500 stands for zero in the data rows.
Here are some points:
536 344 569 416 435 576 617 456 586 421 547 473 426 501 550 395 699 386 521 432 381 439 561 562 364 358 503 544 486 611 568 581 547 416 370 400 508 516 386 372 482 629 497 405 527 595 640 379
475 541 447 525 637 598 565 421 432 677 369 560 507 394 443 468 356 527 548 493 443 549 477 250 392 447 495 490 460 391 515 433 426 477 478 541 670 627 411 608 547 520 403 519 395 497 439 594
506 590 456 468 255 523 193 429 289 501 312 674 337 430 566 481 492 660 464 599 316 489 495 386 278 379 570 543 643 622 669 368 394 429 522 256 718 375 443 538 318 687 724 375 398 331 458 362
461 586 555 611 547 379 529 492 616 549 651 445 615 478 465 491 289 574 482 570 543 541 545 464 698 671 400 513 487 494 410 586 428 575 480 649 502 568 411 548 518 415 465 631 594 558 431 521
584 603 434 440 483 504 536 468 486 561 472 545 551 577 735 696 674 547 718 504 451 554 513 488 344 406 413 575 555 486 760 581 689 613 488 414 585 365 479 494 423 718 312 237 566 439 312 489
436 581 600 417 467 534 406 638 492 391 492 497 598 516 659 390 260 355 471 584 502 627 478 546 639 626 420 603 488 390 561 347 642 614 276 599 596 555 588 482 487 592 478 490 616 604 550 546
384 496 473 280 450 419 435 366 853 428 610 226 421 693 621 471 370 418 441 490 670 648 480 544 410 640 533 377 380 444 512 589 119 339 320 714 557 575 490 442 538 421 406 506 769 434 687 326
335 648 413 465 551 314 500 518 768 163 551 216 470 558 491 462 320 436 522 522 678 387 606 581 599 456 723 420 466 464 429 542 341 433 557 610 463 572 583 208 676 275 451 553 528 676 545 560
353 423 333 670 603 611 388 456 602 543 454 466 576 567 528 443 412 459 275 460 328 584 489 134 296 597 492 736 470 421 123 270 437 484 548 364 839 679 472 500 493 610 519 373 493 208 697 577
403 623 327 430 520 623 589 422 548 701 272 470 559 478 525 456 235 609 576 449 520 747 238 114 363 535 566 513 468 387 539 474 374 484 451 562 666 580 338 778 669 522 413 605 574 427 550 557
421 419 485 440 596 491 582 569 537 575 510 381 648 338 508 552 366 617 733 286 604 461 522 467 665 374 527 347 395 297 384 738 596 479 531 474 409 456 458 439 732 402 431 523 413 551 565 620
473 399 484 517 414 512 665 416 616 652 505 515 611 508 499 695 694 414 545 563 537 427 548 490 429 595 487 545 523 429 741 400 646 453 480 487 638 487 442 351 509 512 443 471 559 474 478 487
537 373 518 393 486 659 577 571 556 437 488 533 565 269 636 342 581 502 338 397 395 604 387 706 378 375 478 539 524 641 634 537 568 483 323 356 689 248 464 584 389 642 557 411 433 395 653 347
401 546 719 678 584 440 469 580 539 342 630 222 550 608 542 682 427 417 448 575 545 390 663 558 665 473 481 511 493 355 573 598 631 627 397 691 620 545 653 143 625 513 369 395 441 471 599 491
655 772 579 688 663 630 551 867 306 537 647 569 344 469 470 313 479 461 626 486 549 514 458 458 875 760 372 387 359 586 475 579 503 350 197 723 275 723 707 554 459 473 461 818 416 615 682 650
489 433 485 422 336 503 221 399 355 617 491 555 357 520 393 485 445 713 449 571 378 601 415 610 338 339 600 460 462 497 532 281 363 454 619 408 505 537 380 625 374 494 699 398 534 412 354 366
476 618 570 530 551 470 761 283 600 696 446 589 628 745 437 670 719 567 496 596 514 467 507 430 609 631 399 322 512 421 486 546 598 456 449 729 564 784 347 363 768 394 344 581 610 646 556 602
347 817 404 805 635 703 351 540 685 320 332 383 481 264 514 365 339 518 336 408 247 362 640 427 507 651 403 474 483 240 376 452 501 544 539 448 735 577 570 751 429 540 451 627 272 225 535 759
364 597 376 559 460 403 584 400 411 617 436 600 383 726 371 553 531 556 565 413 344 547 571 263 149 336 643 309 274 636 430 494 550 279 663 390 430 738 627 390 654 740 543 310 392 467 458 474
543 766 359 685 432 553 535 512 516 373 394 638 402 381 276 619 415 537 593 340 499 507 666 478 424 592 413 607 515 770 680 434 210 579 579 505 369 625 633 605 308 609 398 424 490 384 497 428
300 605 711 616 620 254 436 379 646 369 606 134 590 604 680 559 509 430 459 399 426 517 660 641 559 379 568 534 347 340 419 735 565 642 518 539 446 578 558 393 553 476 234 560 582 616 558 573
10 more points follow, each with its number after it:
570 319 617 318 420 507 547 347 513 534 729 388 621 530 633 434 586 402 580 571 512 570 518 722 674 368 492 471 562 471 714 571 525 463 458 640 396 445 352 435 525 418 590 514 467 548 510 423 0
390 477 739 556 601 204 420 516 604 493 728 248 507 477 575 431 517 411 411 489 560 292 542 707 613 405 711 439 402 430 271 630 487 557 396 386 433 440 577 298 551 409 446 613 527 560 529 553 1
400 165 379 441 550 506 658 319 628 753 569 542 602 451 501 541 501 436 491 520 801 570 503 363 572 575 441 445 598 378 568 776 558 450 437 740 437 421 278 514 555 420 419 700 556 453 625 350 2
477 371 460 530 528 376 510 466 419 387 638 561 396 546 459 446 461 451 488 566 555 479 647 463 515 349 485 519 502 747 451 539 424 516 520 688 394 524 474 444 488 570 494 393 419 608 545 383 3
440 533 473 592 519 449 495 484 729 323 653 397 485 459 423 467 465 536 540 536 605 406 676 428 548 534 600 331 577 555 481 640 399 489 596 545 376 554 474 398 569 419 539 606 517 471 561 554 4
339 433 597 617 645 369 342 306 516 618 574 629 688 645 511 607 456 534 512 561 466 291 574 561 628 463 491 369 523 207 360 517 737 727 689 406 574 502 371 330 556 216 591 556 359 573 176 703 5
607 721 443 453 371 554 378 321 511 481 437 685 422 612 538 581 377 527 603 330 350 686 420 397 507 414 607 382 482 613 702 419 467 469 455 433 615 740 571 548 475 609 586 409 641 492 434 502 6
171 735 268 652 452 343 288 876 403 314 175 235 501 513 607 621 185 833 436 604 614 435 684 109 375 616 648 479 375 390 256 406 510 502 741 543 547 197 988 631 777 699 389 454 160 109 821 291 7
618 351 319 402 343 383 367 268 220 645 228 867 447 864 339 633 787 480 398 867 412 717 363 434 191 497 613 824 510 853 489 107 268 542 597 533 573 599 525 542 312 674 468 289 687 523 268 296 8
492 509 573 387 645 404 675 585 560 461 563 222 643 416 503 623 334 476 705 434 596 476 523 593 586 467 538 409 616 386 556 627 467 434 498 642 321 352 487 463 663 298 379 707 452 720 599 482 9
Which of these numbered points is nearest to each point below by angle, seen from the average point of the first points? Its number follows each.
535 797 404 562 405 564 670 772 697 581 537 622 543 419 465 486 200 571 470 367 808 696 463 521 661 943 117 541 623 620 329 679 499 650 212 398 580 521 362 588 524 634 704 653 431 374 576 344 > 2
513 641 549 807 692 486 422 467 394 607 490 796 639 467 564 525 338 667 518 336 465 169 591 502 640 519 351 559 519 456 194 711 670 761 568 258 745 393 422 637 589 569 503 568 268 324 298 694 > 5
406 538 594 684 421 425 568 427 631 362 594 425 454 375 442 448 535 512 505 517 582 361 611 529 505 494 580 423 565 580 522 603 371 567 523 436 380 614 508 424 506 330 605 532 434 535 473 531 > 4
581 400 578 407 413 733 552 432 291 763 529 731 537 596 408 487 265 558 653 408 476 665 373 134 569 412 477 427 500 453 450 423 497 423 528 295 571 808 257 690 498 370 715 556 563 537 403 599 > 6
370 691 514 464 287 463 514 492 642 520 467 497 547 716 431 457 399 569 453 641 527 642 484 536 612 772 463 425 554 519 513 270 455 409 506 590 551 659 426 425 611 275 512 706 723 567 454 500 > 4
478 492 681 402 591 510 702 692 606 381 620 198 616 325 364 441 351 430 679 392 620 497 554 632 728 517 502 453 453 500 477 622 541 490 408 651 309 484 600 418 707 283 283 578 403 723 615 523 > 9
618 558 470 427 488 593 629 671 692 471 533 511 464 505 483 340 496 617 445 366 612 384 472 678 654 596 455 378 453 429 427 665 419 391 377 468 395 530 527 441 508 282 684 570 366 587 560 459 > 4
410 350 407 501 530 589 428 442 534 561 446 537 504 645 504 529 497 488 286 614 395 556 440 379 333 580 666 689 491 403 334 286 559 570 558 419 739 614 519 510 464 513 474 402 486 460 537 484 > 8
437 390 675 415 577 461 668 638 640 381 628 205 569 465 495 526 379 380 636 410 753 424 550 708 739 392 575 417 577 334 552 691 517 484 503 667 226 511 554 304 587 227 400 677 489 660 574 514 > 9
679 295 402 407 499 398 489 330 351 503 446 813 347 721 254 546 914 403 308 721 508 574 319 571 247 509 703 640 520 859 439 095 391 564 573 437 469 556 486 493 356 607 571 342 809 587 269 409 > 8
506 604 445 512 695 572 512 466 289 596 585 630 626 603 478 566 506 569 658 465 410 677 446 437 454 541 439 280 488 373 287 540 753 580 813 522 338 591 479 639 498 334 372 601 491 547 367 517 > 5
585 508 484 414 449 707 432 455 737 406 528 395 524 322 577 400 518 464 329 453 515 624 463 508 521 387 497 460 493 397 455 608 299 279 368 508 573 511 409 540 480 531 499 608 545 188 715 338 > 2
672 556 567 435 508 366 423 747 526 652 492 373 534 636 390 565 440 568 645 441 701 777 259 696 602 765 511 596 574 630 358 536 474 609 457 573 243 522 700 693 433 295 353 610 779 580 602 262 > 9
621 389 591 353 337 547 519 566 531 231 740 339 673 344 755 153 423 215 460 282 571 508 532 713 879 364 364 478 362 593 508 617 407 352 423 400 430 259 441 584 557 595 789 424 419 447 528 471 > 0
329 418 375 464 586 529 334 496 422 199 414 274 428 327 580 294 397 258 494 452 391 546 451 440 329 520 697 394 327 463 453 310 411 414 712 642 621 276 748 473 741 554 327 355 401 476 571 662 > 7
338 657 643 441 478 385 608 578 292 416 363 279 513 421 518 424 436 500 641 707 369 410 359 601 515 389 472 488 516 361 956 549 578 537 321 611 555 328 589 416 639 429 384 541 478 876 427 686 > 9
